In the data rows, 128 means zero.
A hidden rule labels the rows of this table. It goes by one to three of the table's principal directions, not those with the most spread.
[125  87 168 135 179 114 106  76 123 121 148  60 167 136 206  93 177 112
 139 180 107 183 131  82 151  85  92 130 143 128  84 155 121 159 131 172
 115 224 140 150 138] 4
[ 97 140 144 146 122 100 152 144 102 145 112 126 112 121 138 154 136 116
 129 124 132 105 141 139 121 132 146 120 135 114 130 119 114 110 131  96
 150 105 113 124 145] 1
[128 129 150 132 132 120 167 117  88  72 124 110 157 103 192 157 208  92
 145 166 120 101  85 138 192  88 140 120 138 149 101 155 107 111 155 144
 133 123 131 186 147] 2
[162 141 107 131 123 146 143 142 133 103 117 132 130 113 111 140 131 134
 154 129 131 121  96  96 154 100 139 109  94 165 119 135 154 171 124 135
 110 136 135 132  90] 5
[117 119 125 113 123 183 169 121 142  94 117 114  97  80 137 126 156  93
  97 133 137 103  91 123 206 138 183 137 129 141 137 133 148  87 164 162
 176  82 131 123 109] 5
[114 148 161 121 117 106 105 132 132 134 148 154 142 129 119 148 109 130
 123 102 128 108 142 179  61 130  71 126 149  79 109 120  89  71 108 101
 122 102 120 178 197] 5
[157 152 161 115 146 134 111 123 170 177 131 103 131 118 126 106  80 154
 144 112 143 142 132  87  86 109  77 114 115  94 113  90 146 147 106 140
 128 162 132 125 167] 5
[ 93 104 156 174 109 143 137 159 123 105 125 168  90 116  65 147 102 117
 108 101 146 104 132 142  69 154 139 134 100 101 137 141 131  93 109  86
 111 115 102 126 110] 5
[117 130  82 134 104 131 146 162 120 113 124 156 120 116  99 166 124 125
 118 124 142 103 127 151 148 143 151 128 145 124 140 127 128 110 125  95
 142  77 113 126 126] 5
[114 146 125 153 100 135 147 170 127 125 121 163 104 112  59 163  88 138
 127  93 146 100 139 146  78 142 132 112 117 119 133 113 127 115  97  74
 134  82 106 112 132] 5
[118 118  89 185 154 107 132 134 107 130 114  80 151 140 140 133 166 125
 148 184 113 165 155  62 190  79 156 103 131 167 108 151 140 212 125 125
 132 183 113 103 101] 3
[149 147 107 118 140 130 132 155 144 131 119 110 122 110  82 143  99 135
 143 112 126 137 117 111 118 113 130  95 150 150 115 133 158 134  78  81
 134 144 148 145 145] 1
[113 110  89 132 135 134 162 138 100  99 124 120 145 113 165 148 197  92
  95 167 139 108 117 137 223 120 186 155 161 134 136 146 134 110 162 137
 155 101 107 138 140] 5
[ 91  93 164 161 139 110 146 120 112 135 114 124 105 134 120 118 122 121
 127 121 142 127 157 118 106 149 145 144 125 104 143 120 126 124 134 118
 132 145  99 106 135] 4
[168 177 121 102  97 152 110 136 135 105 137 154 165 133 106 145 124 160
 173 105  85 130 124 161 130 103  81  83 133 170 104 119 117 146 101 135
 111 105 152 168 158] 4
[161 157 101 101 124 159 122 140 170 152 126 136  95 128  71 108  60 149
 112  88 145 126 122 118 100 155 149 139 108 142 156 110 171 142 115 119
 142  96 139  87 105] 1
[157 143  84 113 113 155 124 138 154 128 132 143 139 124 107 125 117 146
 128 129 138 127 112 122 159 127 126 128 120 133 138 113 138 146 137 150
 128 109 130 116 115] 5
[179 168 153  79  98 130  84 109 135 129 135 161 137 145 171 121 119 159
 157 128 100 121  97 156  88 127  54 105 105 147 127 117  95 116 133 162
  82 132 200 158 103] 1
[133 141  97 127 126 145 174 145 123  95 116 125 124 105 114 147 148  99
 115 126 141  89 100 148 180 128 204 139 129 149 143 145 151 116 153 118
 162  62 103 131 138] 1
[101 133 133 154 117  82 107 131 107 158 126 153 116 159 127 137 105 139
 128 123 129 122 164 144  78 145 113 134 121 105 140 125  97 125 129 104
 116 120 115 118 119] 1
[159 142  90  87 106 127 132 146 129 116 126 179 137 129 135 153 125 135
 128 109 143  85 109 166 150 141 132 152 132 115 150 114 139 105 147 133
 113  74 123 161 147] 4
[138 117  77 106 127 157 149 138 128 120 124 116 133 119 145 125 163 113
 107 154 131 130 101 132 223 143 182 146 159 144 154 133 156 120 155 147
 156 112 136 122 123] 2
[142 162 138 108 131 121 133 122 124 136 138 101 175 110 193 146 171 119
 151 155 114 123 101 137 185  84  95 106 155 114  94 122 108 116 141 154
 149 124 133 188 191] 5
[159 129 164  79 117 131 118 116 123 140 133 154 141 124 255 129 172 119
 111 160 151  82  81 148 169 137  92 176 120  62 149 100 123  71 197 195
 107 116 150 177 155] 3
[182 170 113 117 123 114 127 160 105 104 122 146 164 129 157 167 156 129
 149 149 122  92  90 149 140  90 120 114 130 150 121 146 135 128 122 107
  93 123 151 193 158] 1
[147 104 125 117 159 125 145 104 129 138 121  80 136 124 171  98 150 124
 141 163 139 155 103  82 176 119 143 135 132 140 134 126 147 160 146 160
 134 184 144 112 111] 2
[ 99  90 192 178 154  81 114  93 113 162 112 102 109 159 129  91  96 148
 172 129 119 170 176  77  63 130  94 113 103 118 124 121 114 176 112 130
 101 221 120 100 108] 2
[164 161 110 130 142 124 117 127 138 130 125 105 150 123 133 127 142 133
 144 148 119 139 109  86 137  74 119  97 101 167 100 143 132 176 119 138
 110 162 148 133 101] 3
[187 169 119  69 102 129  99 149 125 114 157 190 174 150 144 150 120 146
 125 107 127  88 102 219  88 140  87 154 147 109 142 123 120  81 122 116
  90  72 145 194 197] 2
[151 151 107 109 118 138 122 138 132 122 127 145 128 117 122 142 118 138
 130 122 124 117 119 129 126 115 115 111 123 151 121 128 129 127 111 125
 120 113 147 138 111] 1
[122 132 129 137 138 147 142 147 145 141 113 103  94 120  75 116  96 124
 117 106 125 138 135 118 104 146 175 115 128 147 142 131 164 133 104  91
 153 125 131  89 125] 1
[ 61  63 146 193 167 127 193 126 105 121  95  65  73 102 110 117 145  89
 112 146 151 146 152  57 169 139 218 138 132 139 138 140 165 152 132 104
 178 167  89  62  93] 2
[158 117 104 135 113 146 128 150 136 101 118 159 112 137  53 134  78 168
 166  96 128 141 139 106  86 137 120 107 101 171 137 118 159 186  84 100
  89 144 136  94  81] 4
[111  97 138 157 134 131 152 111 107 107 111 109 124 114 175 128 176 110
 142 169 126 130 119  84 189 106 146 120 104 142 119 138 125 155 161 168
 127 157 121 117  82] 5
[150 125 110  82 113  77  81 122 103 171 160 171 173 184 210 137 132 158
 143 133 123 136 135 171 121 146  63 170 146  80 140 109 109 133 144 145
  83 136 132 162 148] 4
[127 125 104 141 128 138 128 126 120  85 128 116 136 117 123 139 156 113
 124 159 111 133 116 126 146 106 141 102 133 173 110 165 112 130 121 123
 126 129 148 131  93] 1
[129 148 128 127  97 137 124 135 119 130 128 162 126 135 131 133 134 134
 118 131 127 106 121 162 121 145 124 129 117 127 147 119 101 104 146 136
 123  94 138 121 116] 1
[153 155 141  99 135 141 110 124 152 143 148  94 154 119 157 124 131 134
 140 137 113 150 104 123 136 105  87 108 148 122 100 120 133 130 115 138
 139 145 157 154 165] 3
[ 89 127 167 137 137 126 145 100 126 128 122  93 123 109 159 118 165 107
 111 147 128 126 142 123 144 122 129 123 147 115 117 113  90  98 155 150
 168 121 128 113 153] 3
[114 137 135  98 115 154 132 115 144 164 134 138  90 135  99  92  78 135
  92  91 140 125 136 168 119 199 151 165 152 114 177 101 131  78 139 134
 179  74 130  93 142] 1
[107 113 119 117  90 155 146 150 140 124 133 185  95 131  66 133  82 134
 105  71 153  98 134 189 101 203 159 168 126  89 176 103 140  85 140 109
 144  46  92 100 139] 4
[ 36  84 131 189 125  97 138 146 112 136 133 128  89 136  53 146 101 115
 103  99 136 148 187 138  60 167 154 131 140  99 125 139 108 119  95  51
 150 119  79  72 110] 5
[124 164 144 121 132 154 121  91 164 137 125  76 132 109 106  97 125 143
 148 130  98 166 140  98 156 102  94  74 153 165  98 106  98 140 119 164
 177 141 162 116 146] 5
[127 122 134 158 127 133 143 131 113  95 113 132 124 125 114 135 146 122
 142 137 122 120 127 113 140 112 146 116 109 157 125 144 132 148 130 127
 114 139 123 131 108] 4
[160 145 111 105 124 116 117 135 123 129 125 151 154 138 162 140 139 138
 133 140 133 103 124 146 148 119 112 139 141 116 138 116 127 119 143 141
 110 115 134 163 164] 4
[150 114  84 125 141  93 123 139 107 133 123 149 141 155 137 134 118 132
 133 136 139 119 132 134 133 133 151 154 130 130 151 147 148 147 129 113
  98 135 112 144 122] 2
[ 96  88 126 166 141 114 136 118 108 103 121 122 112 122 154 128 167  97
  90 173 150 118 132 105 129 124 156 147 110 123 131 155 105 118 155 133
 118 145 119  98  71] 3
[ 54  65 117 150 127 107 160  97  60 117 131 108 141 131 255 136 247  67
  93 209 117 125 125 147 255 140 188 170 152 109 138 161  88  97 217 185
 164 113  97 123  91] 3
[175 150 133 106 102 165 112 153 159 138 128 179 104 131  76 125  59 163
 144  70 134 114 112 127  69 145 110 128  69 129 144 109 174 148 103 124
  88 114 134 120  99] 4
[166 160 153  85 129 145 121  91 146 126 138 111 158 116 165 109 135 146
 164 129 110 139 103 121 160  99  70 106 137 146 102 107 112 133 132 185
 135 140 160 168 158] 4
[150 112 156 117 137 131 107 117 149 141 133 134 119 137 118 104  81 149
 146 106 133 144 130 111  67 136  94 130  99 114 128 119 146 145 107 134
  94 165 134 122 116] 4
[155 141 120 121 143 100  80 124 142 124 141 115 169 138 138 137 132 151
 152 152 112 156 140 108  94  81  50  91 148 132  85 132 103 151  92 119
  88 186 163 162 150] 5
[143 156 153 105 118 122 123 145 137 144 135 156 133 119 119 144  99 135
 130  96 143  97 113 165  87 135  92 133 139  85 129 109 124  77 112 107
 122 105 127 179 192] 4
[ 83 107 109 137 133 122 133 133 130 138 138 126 112 128  90 130 112 114
  92 107 135 137 162 145 109 154 158 145 149 111 131 134 126 108 115  96
 157 100  95  97 131] 5
[208 152 106  96 144 139  66 124 172 153 147 117 171 145 134 102 105 171
 160 138 109 177 112  76  94  74  57  95  90 153  94 129 152 205  90 157
  63 211 172 134  98] 3
[156 121 119 122 141 157 120 112 143 117 121 101 135 118 168 106 166 120
 129 164 112 147 103  77 172  92 141 113  86 165 114 146 149 171 150 181
 109 169 153 110  66] 3
[129 164 193 121 114 159 125 117 163 139 120 120  94 101 105 113  95 138
 136  99 126 120 114 118  88 131  89  98 110 119 119  97 117  97 122 141
 146 123 160 129 141] 1
[130 145 115 134 146 113 123 138 140 163 126 108 128 130 107 126 100 136
 125 120 137 138 148 106 117 118 129 126 141 119 124 119 144 146 107 106
 145 136 115 120 154] 3
[166 146 100 105 120 135 112 160 158 147 130 157 118 130  79 135  71 163
 124  98 156 122 129 119  75 141 103 131 122 116 143  98 154 139  94  97
 105 125 140 109 127] 3
[128 134 118 103 131 151 148 107 142 134 131  91 147 110 146 110 152 125
 133 142 121 147 117 126 196 124 134 118 161 136 124 107 120 127 146 165
 175 119 134 119 155] 5
[107  89 101 142 159  95 154 148 102 131 122  94 135 126 152 149 153 102
 124 153 139 136 132 115 169 126 174 143 169 113 128 148 159 134 122  88
 144 151 102 136 153] 2
[129 130 120  99 116 181 171 119 131 114 113 113 113  98 127 114 150 125
 123 130 126 127 109 130 224 151 161 126 169 161 152 100 139 103 148 163
 186 100 150 115 139] 4
[ 92 133 136 160 120  99 144 140 109 144 122 141 120 123 121 149 125 118
 115 128 148 101 149 145  93 133 137 127 122  97 132 122  94 105 133 101
 140  96  94 112 137] 3
[ 87 123 188 127 127 134 142 120 133 154 132 124  98 124 114 109 109 110
 100  88 133 120 140 164  74 170 147 149 127  89 143 115 122  76 133 114
 159  99 107 107 160] 2
Which label does each new row get?
[124 124 127 126 140  91 106 129  94 130 149 148 172 151 186 138 180 105
  83 161 137 106 135 174 114 119 122 171 147  93 130 152  94  86 146 123
 101 127 113 165 167] -> 3
[125 147 140 129 117 135 104 118 136 143 129 125 133 139 118 119 114 155
 148 124 100 152 160 126 120 124  85  98 144 141 117 107 107 140 111 139
 134 138 147 122 143] -> 4
[116 121 111 165 124 121 143 145 119 102 124 128 132 118  97 153 135 123
 145 135 128 128 126 115 130 107 138 104 115 142 110 147 124 153 114 103
 121 132 109 128 108] -> 5
[115 149 116 121 120 153 140 132 144 134 129 114 129  98 145 134 151 106
  97 146 134 109 112 141 179 124 146 125 146 110 127 123 115  84 157 148
 174  81 125 133 152] -> 3
[123 114 101 144 153  98 128 136 105 143 139  95 162 146 146 136 144 119
 144 149 113 160 139 119 154 105 145 126 149 134 110 156 145 170 110 105
 129 160 103 140 144] -> 2
[108 100 127 157 154 111 145 128  97 117 131  91 166 113 174 144 190  98
 136 174 117 145 127 105 178  79 137 111 142 130  90 159 121 143 123 130
 127 174 105 155 140] -> 5
[122 153 192 115 134 143 143  86 144 151 114  87 103 116 146  87 126 132
 137 117 119 138 126 106 124 131 122 113 116 145 128  96 113 128 149 168
 167 134 155  94 130] -> 1
[138  85 148 132 157 135 128 102 134 136 107 102 107 134 161  88 137 135
 134 151 139 154 132  56 159 129 133 146 111 134 143 115 161 166 148 173
 111 205 145  98  88] -> 4
[ 72  61 139 156 138 145 194 132 100  92 111 110  93 106 148 134 177  76
  99 138 148 109 124 126 196 162 227 172 131 112 153 141 163 109 173 128
 167 102  79  96 117] -> 4
[122 118 104 134 121 126 183 164  95 101 105 154 103 110 132 167 144  98
 110 122 158  69 109 148 168 148 208 161 126 127 161 138 163 104 151  98
 143  66  95 133 127] -> 2
[145 140 149  96 108 149 120 123 147 142 128 152 104 132 107 111  85 149
 139  87 124 125 117 146  99 162 110 130 115 125 148 105 139 112 124 138
 124 113 148 126 122] -> 2
[ 81  97 139 162 150  97 126 115 121 149 122 103 108 144 128 112 126 112
 109 137 133 144 166 114 111 144 155 145 134 107 136 138 122 130 139 115
 143 146 103  96 123] -> 1
[125 128  90 120 122 138 166 139 123 128 114 128 129 112 127 135 146 124
 116 139 150 109 129 132 192 140 168 140 156 127 153 103 131 119 152 135
 165  89 111 106 147] -> 5
[ 67  92 115 143 106 137 184 165  88  98 115 159  86 100 136 172 165  75
  65 133 160  67 117 183 171 183 215 175 158  94 169 140 131  37 162  88
 170  44  94 122 131] -> 1
[124 126 127 123 110 135 109 127 129  99 143 151 143 129 142 142 156 124
 116 138 120 120 122 152 124 122 102 129 125 120 115 136 101 108 139 140
 108 114 137 145 121] -> 5
[109 128 138 166 122 137 167 148 134 108  89 125  73 100  78 143 111 123
 133 114 149 102 129  89 121 133 168 109 102 142 140 116 146 136 129 102
 144 114 123  92  96] -> 1
[150 139  94 113  90 133 119 175 108  95 140 215 147 138 123 176 142 125
 102 113 141  69 111 199 114 142 133 162 117 106 148 139 130  87 136 104
  83  62 112 170 140] -> 5
[ 77 113 138 160 138 130 179 123 117 126 111  77 115 103 114 132 151 106
 143 130 119 144 141 106 191 124 173 106 157 138 116 124 131 137 132 121
 191 125  98 111 150] -> 4
[109 115 117 146 115 128 135 166 112 112 136 171 110 125 106 157 127 100
  78 122 157  86 112 171  94 157 167 165 116  95 151 156 133  75 131  82
 115  85 102 136 117] -> 3
[ 76 101 110 162 126  81 132 132  94 146 134 146 136 142 131 148 132 122
 112 138 145 124 175 146 114 140 128 146 147  90 131 127  88 116 129 103
 134 114  78 114 136] -> 5
[141 135  98 132 118 109 116 155 121 137 123 151 132 142 121 149 115 144
 135 133 134 120 135 133 114 131 119 124 133 123 139 123 130 138 117 101
 107 127 133 129 126] -> 1
[ 97 106 123 156 137 116 169 138 103 108 110 114 109 112 138 146 163  93
 109 147 145 105 124 121 151 130 192 139 122 130 136 145 133 122 150 109
 146 111 104 105 108] -> 1
[108 104 132 123 136 137 125 104 145 138 137 117 108 136 107  97 107 131
 110 108 136 153 150 115 109 154 136 150 123 124 136 117 132 141 131 140
 143 131 117  77 103] -> 5
[ 63 119 143 149 122 114 146 129 123 145 131 131 102 119  77 136  99 120
 104  91 137 126 177 155  75 158 139 128 149 102 126 114  97  92 106  85
 170  86  89  91 150] -> 5
[ 81 129 141 146 131 115 153 135  99 139 128 110 131 107 187 154 177  86
  95 160 135 100 128 148 181 124 155 142 158  89 123 135 107  74 160 126
 175  91 100 151 170] -> 3
[164 169 112 128 126  96 100 172 120 140 134 168 152 149  97 158  99 142
 125 110 135  99 133 165  51 114 109 127 127 117 129 139 131 119  87  66
  84 117 125 169 172] -> 1
[ 82 112 143 166 126 118 156 117  85 107 125  91 144 117 186 146 215  87
 141 176  93 141 113 125 199  98 160 102 126 150  97 165  99 137 158 144
 147 142 119 137 102] -> 2
[127 117 143 129 133 146 127 113 132 113 138 127 146 113 142 119 152 115
 119 136 125 130 119 125 133 106 118 126 110 125 107 140 117 121 133 157
 118 139 118 140 124] -> 5
[134 105 125 121 137 149 130 113 150 125 118 126 102 123 111 101 110 136
 118 120 143 137 136  92 126 141 138 140 109 137 142 114 148 146 133 150
 125 144 134  86  89] -> 5
[ 79  98 134 168 149 123 120 103 143 125 125  83 107 127 103 104 135 108
 114 142 114 167 151  91 127 123 148 113 124 138 110 156 115 142 130 131
 147 164 123  95  89] -> 3
[ 71 147 175 156  92 142 140 136 123 122 126 135 107 102 111 155 135 118
 129 116 111 112 137 160 122 138 104  93 145 105 111 113  81  70 128 115
 167  85 126 143 159] -> 5
[136 140 157 112 134 122 106 119 136 130 140 117 143 117 195 133 160 112
 110 158 131 115 101 131 122 106  90 131 127  94 108 132 106  91 148 149
 117 138 153 163 145] -> 3
